W =
530  176  785  717
544  139  767  687
539  161  778  706
532  166  782  712
522  191  790  730
521  200  793  737
Rows and columns are counted from 1.
(1, 1) = 530
(4, 1) = 532
(2, 3) = 767
(2, 4) = 687
(4, 4) = 712
(1, 3) = 785
(5, 4) = 730

a =
[[ 12.2  22.6 -32.4   6.9 -69.7  44.6 -21.0  61.2  15.0 -32.6]
 [-41.8  26.8 -32.5  10.2  -6.2 -36.1  17.6 -21.7 -47.0 -55.8]
 [-62.9  25.7   0.2 -72.7   8.1   4.8 -15.7 -20.1  23.2 -16.8]
 [-41.6  -2.9   6.7  25.8  40.5   6.5 -34.9 -54.0 -28.3  -0.6]
 [-41.3  -3.5   7.0  25.9  40.8   6.8 -35.1 -54.2 -27.8   0.6]
 [-44.3  27.8 -21.8  15.6  17.8 -11.1 -12.2 -35.3 -55.4 -51.1]
 [  1.1  28.5  42.8  10.0  55.2  24.8  37.0 -18.0 -11.3  45.3]
 [  9.5  19.1  37.9  23.0  38.9  28.8  38.2  -9.4  -5.5  55.5]]
Indices start at 1.
row 1 col 1	12.2
row 2 col 8	-21.7
row 8 col 8	-9.4
row 1 col 4	6.9
row 5 col 10	0.6
row 7 col 6	24.8
row 4 col 7	-34.9
row 3 col 10	-16.8
row 5 col 9	-27.8
row 5 col 6	6.8
row 3 col 8	-20.1
row 4 col 5	40.5
row 7 col 8	-18.0
row 8 col 1	9.5
row 2 col 3	-32.5
row 8 col 7	38.2
row 3 col 4	-72.7
row 4 col 1	-41.6
row 7 col 7	37.0
row 4 col 8	-54.0
row 7 col 9	-11.3
row 5 col 4	25.9
row 2 col 6	-36.1
row 6 col 1	-44.3
row 3 col 2	25.7
row 2 col 7	17.6
row 4 col 10	-0.6
row 3 col 6	4.8
row 1 col 5	-69.7
row 5 col 5	40.8
row 4 col 3	6.7
row 5 col 8	-54.2
row 3 col 1	-62.9

x = ((-177, 476, 86, 340, -163, 431, 63, -56, 193, 28, -9, 291, 27), (126, 82, 142, 130, 50, 72, 71, 51, 149, 132, 78, 146, 87), (-133, 44, 52, 64, -163, 62, 203, 430, 413, 501, -68, 74, 94), (100, 100, 73, 86, 41, 92, 53, 64, 193, 98, 145, 46, 87), (130, 79, 153, 142, 43, 61, 56, 47, 152, 133, 75, 147, 81), (14, 87, 81, 93, 32, 82, 131, 145, 221, 177, 38, 119, 92), (71, 98, 79, 175, 260, 171, 309, 22, 19, 121, 87, 120, 198), (93, 100, 75, 84, 50, 92, 54, 67, 198, 98, 147, 37, 88), (261, 380, 354, 65, 317, 366, 336, -64, 41, 113, 245, -108, 234), (115, 111, 46, 33, -83, 70, -26, 44, 354, 72, 194, -132, 69), (111, 30, 410, 219, 305, 152, -125, 628, 29, -691, 32, -177, 736), (113, 110, 53, 45, -62, 87, -13, 50, 333, 82, 192, -80, 69), (411, 376, 513, -286, 906, 22, 439, 84, -95, 589, -4, -835, -24), (301, 437, 426, 47, 401, 420, 390, -122, 28, 118, 269, -205, 310), (107, 36, 377, 195, 267, 140, -99, 515, 35, -450, 45, -127, 603))
Rows and columns are counted from 1.
row 1 col 1 -> -177
row 14 col 10 -> 118
row 5 col 7 -> 56
row 3 col 9 -> 413
row 3 col 1 -> -133
row 3 col 12 -> 74
row 15 col 6 -> 140
row 11 col 5 -> 305
row 13 col 13 -> -24
row 4 col 3 -> 73
row 9 col 3 -> 354
row 3 col 8 -> 430
row 7 col 13 -> 198
row 11 col 10 -> -691
row 14 col 5 -> 401
row 14 col 8 -> -122
row 4 col 5 -> 41
row 13 col 3 -> 513
row 2 col 8 -> 51
row 6 col 13 -> 92
row 15 col 11 -> 45
row 3 col 6 -> 62
row 7 col 11 -> 87
row 12 col 5 -> -62
row 10 col 9 -> 354
row 11 col 3 -> 410
row 13 col 1 -> 411
row 4 col 13 -> 87
row 10 col 1 -> 115
row 6 col 8 -> 145
row 6 col 3 -> 81
row 4 col 7 -> 53
row 1 col 9 -> 193
row 3 col 11 -> -68
row 9 col 13 -> 234
